In the data rows, zero lies at 4.5, halfway between 4 and 5.
Here are some points:
[4 1 1 0 3 9 8 4 9 4 5 9]
[4 5 4 8 4 1 4 6 4 5 5 3]
[5 5 6 0 6 9 2 1 3 2 4 4]
[8 5 5 7 2 0 5 5 3 5 4 7]
[5 4 6 4 6 4 7 5 4 5 4 8]
[3 4 3 5 5 5 2 7 6 4 6 3]
[8 5 5 4 4 1 7 5 3 5 4 6]
[6 5 6 8 4 3 6 3 3 6 5 2]
[7 5 5 0 6 9 5 1 2 3 6 3]
[4 5 5 4 5 5 4 5 4 4 6 2]
[7 6 6 5 5 1 6 3 5 5 4 7]
[1 6 7 3 3 6 2 3 6 5 2 2]
[0 5 5 3 5 9 1 4 5 4 3 3]
[2 5 4 0 6 9 0 6 5 3 5 3]
[3 2 4 0 5 9 7 6 9 4 5 9]
Here are 12 more points, each followed by its number:
[3 5 5 7 4 4 3 4 5 4 4 2] 0
[3 5 4 6 6 3 3 5 5 4 5 2] 1
[5 3 2 9 3 0 4 6 6 5 4 5] 2
[6 7 8 7 5 3 4 1 2 3 6 5] 3
[5 3 3 9 4 0 4 6 6 5 5 5] 4
[5 5 4 0 5 9 3 3 3 3 6 3] 5
[2 2 2 7 5 0 3 7 9 5 4 7] 6
[1 6 6 0 5 9 0 3 6 3 1 4] 7
[1 5 5 0 5 9 0 4 5 4 3 3] 8
[6 4 4 9 5 0 6 5 4 4 5 5] 9
[5 4 6 0 4 7 6 6 5 5 4 9] 10
[4 5 4 0 5 9 2 4 4 3 6 3] 11
Which of these numbered points is nearest to each point below, ignoring the 2 directions in which the first points spread most? Its number follows each.
[3 5 6 9 4 2 4 4 5 5 4 2] > 0
[1 6 5 0 5 9 0 4 6 3 2 4] > 7
[4 2 3 1 5 8 8 4 9 5 4 9] > 0
[7 5 6 0 6 9 4 1 2 3 5 3] > 5
[4 4 5 0 4 9 7 6 6 5 4 9] > 10
[3 2 1 6 4 1 5 7 9 5 4 9] > 6
[3 4 3 3 5 5 3 7 5 4 5 5] > 1
[3 5 4 1 5 9 2 5 4 3 4 3] > 11
[5 6 5 6 3 0 7 5 4 6 4 6] > 8
[3 3 3 5 5 4 3 6 6 4 5 4] > 4
[5 5 6 9 4 0 6 3 4 5 5 2] > 0
[7 7 6 0 6 9 2 3 0 3 6 3] > 5
[6 4 4 2 4 7 7 6 4 5 4 9] > 10
[2 5 5 3 6 5 2 4 6 4 4 2] > 1
[7 6 4 6 2 0 6 6 3 5 4 7] > 8
